128 stands for zero in the data rows.
Some points, one per row:
[131 145 153 140 128 117 206 147 125 142 115 145 151 183 164 161 139 128 151 147 136 142 131 137]
[184 160 132 113 134 126 139 117 120 150 122 144 185 131 139 123 135 125 161 134 137 129 125 131]
[124 141 138 131 118 103 107 122 144 164 141 126 130 135 133 139 116 118 134 146 142 148 118 125]
[120 108 114 126 125 143 161 169 157 109  80 104 139 136 119 101 103 123 122 109 118  96 132 143]
[141 125 130 138 150 152 150 190 192 131 106 137 145 139 128 133 143 185 132 134 124 127 189 184]
[140 144 122 112 112  71  92 101  81 118 151 138 105 124 116  91  97 100 151 134 125 114 106  89]
[ 96  90  84  91 105 108  66  90 129  92  91  87  80  76 102 112 129 138  79  82  81  78 126 144]
[123 120 114 136 157 230 138 138 137 137 116 117 117 139 133 160 169 133 117 114 121 109 184 186]
[131 130 143 139 140 166 108 145 144 155 141 127 138 125 129 141 140 142 134 139 141 138 147 140]
[140 149 149 132 110 103 107 137 172 133 136 137 130 142 142 168 146 131 150 163 145 172 113 110]
[136 153 159 138 118  94 114 120 105 158 234 173 120 170 141 115 115 130 145 170 149 195 119 126]
[121 126 105 104 107 125  91 121 136  85  92  93 118 101  92  92 107 117 108  96  97  87 129 125]
[157 163 168 156 159 121 128 145 132 145 134 162 152 156 162 187 164 143 169 154 141 140 139 135]
[126 121 136 114 117  92 169 128 117 128 109 127 146 123 134 120 111 119 134 110 134 124 101 103]
[126 117 126 147 161 231 123 134 157 171 155 138 127 140 127  98 109  96 126 117 123 131 194 191]
[ 86  72  89 109 119 119  77 118 113  83  51  79  74  80  88  67  77 109  80  87  91  70 111 114]
[ 86 108  97 125 145 201  95  94 115 144 159 118 115 129 143 152 117  96 102 115 115 122 124 134]
[100 101 124 134 120 124  97  98  89 138 191 142 114 118 109 110 112  97 123 129 115 157 106 114]
[116 120 118 126 133 164  95 121 121 133 136 128 113 146 125 123 130 102 118 118 115 107 144 145]
[103  99  99 120 159 200  96 122 157 110  81  87 105 107  86 138 138 156 101  87  96  94 166 151]
[147 141 139 122 110  90 173 133 119 127 135 140 157 144 132 136 137 137 134 128 133 117 107 116]
[135 140 155 110 100  86  96 119 107 143 171 151 127 126 117  93 102 112 146 154 154 160 106 100]
[143 151 123 108 114  72 109 110  98  99  92 122 128 124 117 118 105 104 129 125 117 112  94 100]
[102 107 130 132 143 162 115 108  97 129 187 144 140 107 117 102 102 117 116 143 146 170 116 120]
[157 151 137 155 151 142 119 118 123 153 161 149 152 145 161 154 152 136 140 141 147 154 132 134]
[ 91  77  79  85  86  75 173  94  73  72  49  87  93  83  88  68  69  78  83  78  90  67  84  85]
[126 128 129 137 148 156 142 177 197 134 111 120 159 123 137 133 140 139 128 131 134 114 177 171]
[122 133 123 115 139 128 143 163 142 106 105 122 123 132 143 185 183 148 132 130 122 111 150 137]
[165 173 159 150 144 116 128 137 125 141 129 156 159 150 154 160 146 134 169 142 143 137 135 127]
[122 124 125 139 152 189 132 135 164 102  92 110 116 129 121 133 148 162 116 109 123 100 154 147]
[127 114 126 139 156 214 124 140 168 161 135 135 128 149 132  97 109 101 128 120 123 116 200 189]
[166 179 174 142 135 113 140 131 165 191 186 158 165 152 141 121 138 154 176 185 173 180 130 130]
[131 128 128 131 148 149 207 147 132 132 100 123 151 130 125 110 116 147 128 137 126 119 136 138]
[122 124 129 138 147 162 105 136 153 161 137 120 118 150 144 164 132 125 117 129 113 132 151 160]
[134 138 123 138 166 181 206 155 130 117 103 136 140 136 139 116 100 131 137 118 143 131 154 156]
[148 112 114 130 136 142 106 126 130 125  96 114 123 121 114 152 130 125 118 101 119 100 148 146]
[118 111 138 132 113 100 112 125 140 133 144 137 130 123 115 103 101 109 127 131 138 155 120 116]
[100 104 114 107 106  88  92  98  92 112 114 103 103 117 109  83  80  83 106 107  98  99 114 109]
[133 130 119 132 131 121 101 109 108 134 130 123 137 115 112 100 122 124 128 129 127 132 103  98]
[149 146 157 170 169 174 160 181 169 144 122 146 148 158 145 156 163 149 146 149 145 144 186 175]
[130 132 151 139 119  96 111 124 103 140 173 142 126 142 149 146 132 113 148 143 151 165 109  99]
[ 89  92  87  93 103  93 149 112 100  81  61  88  89 106 121 150 133 103  94  77  87  79  97 103]
[129 138 150 126 119  91 163 124 114 135 145 144 134 141 129 121 127 149 143 147 139 136 118 119]
Then 40 other points, each followed by its number:
[139 121 134 141 146 144 177 176 168 130 108 134 147 137 130 129 138 167 132 137 129 124 169 169] 0
[126 121 119 144 161 209 109 108 138 174 137 132 111 119 141 166 175 168 112 128 140 128 155 145] 1
[149 175 135 122 118  86 109 129  91 131 170 175 137 113 120 125 123 141 156 142 137 129 111 112] 2
[119 131 130 125 153 168 160 143 141 115  96 121 131 125 142 167 172 162 127 126 126 118 169 161] 3
[106  95 115 133 159 226 143 159 143 100  83 109 133 110 121  85  95  99 104 105 112  92 180 182] 4
[123 128 121 122 156 171 161 167 175 131  97 125 138 124 129 136 156 154 128 118 124 112 168 165] 5
[145 133 145 163 169 184 167 169 166 142 118 130 137 142 161 170 178 162 143 143 147 133 174 176] 6
[136 134  96 110 110  79 104 120 123 101  85  96 135 103 114  85  96 110 112 103 103  90  98  96] 7
[129 129 136 116 126 136 165 134 110 115 130 132 128 153 144 137 129 121 143 130 142 124 143 144] 8
[134 147 130 120 110  89 113 113  99 115 146 132 134 128 112  92 104 109 143 149 141 147 104  95] 9
[129 117 135 190 205 255 137 167 234 154 130 141 174 146 137 117 118 128 140 137 140 129 215 188] 10
[120 126 140 124 123 131 108 137 131 104 136 143 132 124 146 143 140 122 123 140 138 124 125 121] 11
[128 150 121 110 124 110 129 141 121 107 112 126 120 129 130 149 150 137 136 131 125 112 132 122] 12
[111 106 118 104  94  76  87 103  93 100 110 113  93  96 103 134 142 126 130 122 115 113  90  91] 13
[115 112 132 115 117 107  92 108 111 122 140 125 112 111 121 127 110 115 128 137 129 117 108 110] 14
[128 119 124 124 121 137  98 112 118 148 162 137 114 118 127 115 105 133 122 121 130 129 154 146] 15
[134 139 116 105  93  80  92 105 107  89  91 104 123  96  99  80  94 112 111 107 113 100  95 101] 16
[110 106 116 109  99  77 164 128 120 112 108 114 112 126 120 136 163 137 115 127 127 139 104  94] 17
[118 148 131 111  99  87 101 104  94 134 169 148 122 153 124 114  98 100 138 136 123 133  84  94] 18
[135 141 152 124 102  77 122 116 130 167 149 125 152 102 107 103  88 108 130 166 157 181 112 107] 19
[191 214 149 136 125 107 122 135 133 187 235 157 128 173 154 137 126 137 179 141 158 143 128 135] 20
[115 110 129 147 176 239 116 159 183 136 114 118 155 131 122 120 125 108 129 115 120 110 194 198] 21
[112 111 109 113 119  93 206 116 111 115  89 103 111 170 125 108  91 112 109 111 110  97 109 113] 22
[140 137 120 106 102  87  99 108 105 136 193 145 104 111 124  95 115 129 129 134 126 136  96 110] 23
[138 141 157 169 195 243 143 144 200 152 149 155 154 138 156 205 201 189 132 153 144 140 211 197] 24
[126 109 120 133 143 174 111 119 138 136 132 131 124 129 117  92  98 101 128 122 123 118 160 151] 25
[136 119 135 131 141 116 235 156 135 113  90 138 139 115 126 111 132 159 143 122 143 101 155 155] 26
[124 114 134 131 136 123 101 117  99 127 179 146 104 128 132 137 124 115 141 140 136 167  95 114] 27
[129 120 115 114 128 135 116 148 167 131 103 127 120 115 125 140 148 157 127 117 121 106 158 156] 28
[132 116 141 146 149 153 116 143 176 145 108 129 129 137 154 174 152 135 136 144 141 156 142 140] 29
[148 132 149 151 140 122 133 144 149 168 156 154 155 173 167 169 144 144 143 134 148 123 168 159] 30
[ 83  95 107 112 112 142 156 135 131  83  96 110 124 107 109  77  80  93 105  88  96  94 122 120] 31
[148 129 150 164 171 216 127 171 178 153 117 135 148 132 143 168 174 174 136 140 144 129 186 174] 32
[166 168 136 121 116  91 102 116 108 152 214 165 129 147 149 144 143 134 151 149 148 157 101 114] 33
[138 155 150 132 133  93 112 118 122 146 199 163 145 156 163 136 117 128 145 153 148 147 105 117] 34
[ 77  76  91  86  78  71 163  86  73  72  68  96 104 111  95  78  60  95  94  92  81  82  84  80] 35
[143 125 140 130 132 128 177 162 166 123 112 129 134 139 146 135 159 174 138 136 135 117 139 156] 36
[132 130 124 121 129 147 113 118 133 100  91 109 123 112 117 121 126 135 116 110 117  95 124 124] 37
[141 153 130 134 145 156 119 145 137 128 144 154 151 114 124 124 122 129 144 135 132 123 147 146] 38
[124 116 134 121 134 140 116 140 142 161 155 137 122 127 119 146 148 182 135 124 141 121 182 187] 39
Which of these numbered points is nearest to each point below, ignoring the 2 directions in which the first points spread most? Its number follows each.
[133 137 140 165 172 190 165 195 215 135 114 125 188 137 150 121 130 126 131 143 145 124 198 185] > 31
[117 111 127 149 153 214 129 128 128 142 154 133 143 119 125 110 102 112 125 124 124 127 187 175] > 25
[155 156 131 112  96  78 104 107  96 104 124 126 133 118 117  99  99 110 128 124 120 115  95  97] > 16
[155 158 139 120 116  94 127 128 112 143 188 144 127 133 156 163 155 136 136 136 131 127  98 112] > 33
[144 156 157 132 127 128 130 139 124 155 201 162 149 152 147 177 166 161 136 170 154 184 125 134] > 24
[ 95  90  95 105  98 101 136 119 121 101  77 101 106 122  96 102 109 114 105  94 105  84 108 103] > 5
[122 123 117 118 135 107 221 121 117 125  96 114 114 174 123 119  96 125 121 122 118  97 123 126] > 22
[ 94  86  94 128 137 168 137 120  99  88  68  86 113  95  89  94 101 119  97  95 101  93 129 134] > 9
[122 116 124 120 142 168 210 145 119 102 104 104 124 173 161 160 146 120 131 116 133 101 163 170] > 8
[104 112 110 104 102  82  97 115 118  91 101 103 114 108  96  87  92  97 117 121 110 117 110 109] > 9
[117 125 141 114  94  75  95  99  94  92 149 144 125 117 137 105  97  94 122 140 136 126  93  87] > 11
[109 136  97  77  83  69  79  83  68  86 111 108  98  98 105 148 125  80 102 105  84  85  53  54] > 12
[124 133 150 183 180 251 171 179 178 122 113 118 148 143 136 110 116 136 128 123 138 131 195 203] > 4
[116 139 136 113 101  73 106 108  95 106 145 135 119 118 105  92  94 113 133 138 128 126 101  93] > 9
[130 117 127 112 108  99 179 152 154 103  95 118 123 127 129 123 151 175 128 123 121 104 114 142] > 36
[183 180 132 138 119 107 120 131 120 150 137 163 156 152 139 128 131 138 169 163 143 144 126 126] > 16
[133 138 153 131 134 101 103 130 163 135 111 129 117 133 152 174 158 133 136 151 155 178 118 116] > 29
[198 202 138 131 134 101 131 140 136 149 207 180 130 178 150 132 114 125 165 146 142 125 126 127] > 20
[119 112 152 133 123 114 130 154 156 119  91 122 119 147 124  95  89 108 114 130 132 135 118 121] > 31
[135 126 127 143 153 178 109 123 141 173 181 153 130 118 149 136 133 166 123 125 143 142 201 187] > 15
[ 95  97  95 100  89  65 201 131 111  79  69 112 102 116 121 168 208 159 103 107 116 104 104  82] > 17
[122 133 141 159 170 217 156 177 187 127 109 124 140 138 138 131 148 152 131 117 134 124 192 194] > 9
[154 159 152 156 134 122 126 141 146 147 178 155 145 160 139 161 169 169 149 133 144 136 131 144] > 33
[127 131 146 151 139 124 179 152 151 132 112 130 151 141 139 122 136 162 139 137 140 126 150 151] > 0
[113 102 117 107 110  96 205 121  99 100  78 114 162  96 115  85  90 112 113  88 121  97  94  92] > 26
[186 193 146 132 129  99 132 134 129 140 165 153 155 157 138 134 125 129 159 154 149 139 120 130] > 16
[108 102 110 131 136 193 103  95 111 152 123 112 107 114 130 171 151 141  97 110 118 110 144 129] > 1
[136 124 143 140 129 140 120 129 141 129 138 141 123 138 126 127 125 143 136 137 128 134 134 134] > 14
[114 123 122 136 106 101 117 153 170 110  81 114 117 123 149 156 137 109 119 133 125 152 106  93] > 29
[ 94 101 102  69  69  48  83  76  62  96 116 118  94 102 102 105  94  99 110 112 110 114  64  60] > 14
[138 135 146 173 167 175 157 193 200 132 115 140 166 141 138 136 153 161 144 144 153 138 185 182] > 0
[112 102 116 142 149 164 117 128 140 119  92 112 118 107 123 151 142 140 113 114 119 113 144 144] > 32
[133 142 140 166 167 182 149 177 185 130 122 139 145 134 148 129 121 163 151 138 159 146 171 168] > 9
[109 109 117 129 140 174  95 123 133 149 138 114 111 149 132 138 128 102 110 108 109 111 149 157] > 18
[116 104 110 106 108  96  98 148 170 136  93 100 107 110 114 100 125 140 123 100 102  96 128 118] > 28
[161 157 130 121 115  94 119 119 115 138 173 151 117 139 138 114 127 133 140 137 132 139 112 120] > 33
[148 159 138 112 110  80  97 107  92 122 142 123 138 123 117 122 127 102 132 144 118 143  89  95] > 37
[120 160 138 118  99  81 112 111 125 185 179 121 149 115 118  92  91  98 138 174 134 171  98 108] > 19
[162 149  94 105 104  69  91  95  91 105  89 109 132 113 104  77  87 101 124  97  98 111  73  74] > 7
[118 132 145 142 128 117 137 151 164 114  96 134 152 129 128  91 100 123 122 123 123 131 153 143] > 0
[121 122 123 126 137 157 101 107 125 159 132 125 111 117 134 158 161 150 113 127 134 133 135 127] > 1
[146 161 133 119 102  90 105 101 100 116 146 151 117 122 139 161 145 115 157 136 134 132  94  94] > 12
[150 135 124 136 144 155 107 117 109 148 178 158 122 157 137 136 136 123 142 125 120 122 127 132] > 33
[127 126 145 153 141 161 108 121 112 135 174 149 128 154 162 167 144 129 158 152 166 172 109 109] > 27
[153 185 184 161 152 119 148 150 145 168 242 193 179 141 151 131 146 141 162 189 168 203 141 152] > 38
[107 131 133 131 159 181 167 127 124 111  97 114 128 127 134 148 161 163 123 117 128 112 167 159] > 3
[112 109 126 147 145 190  98 107 108 105 137 132 118 146 152 154 128 122 148 144 154 152  96 104] > 27
[ 98  97 123 126  97  92  68 124 149 113  90  93 111 107 122 165 155 112 125 114 124 157  90  97] > 29
[106  98 108 132 157 193 100 115 120 155 143 122 106 115 110 147 158 144 125 110 111 123 139 139] > 1
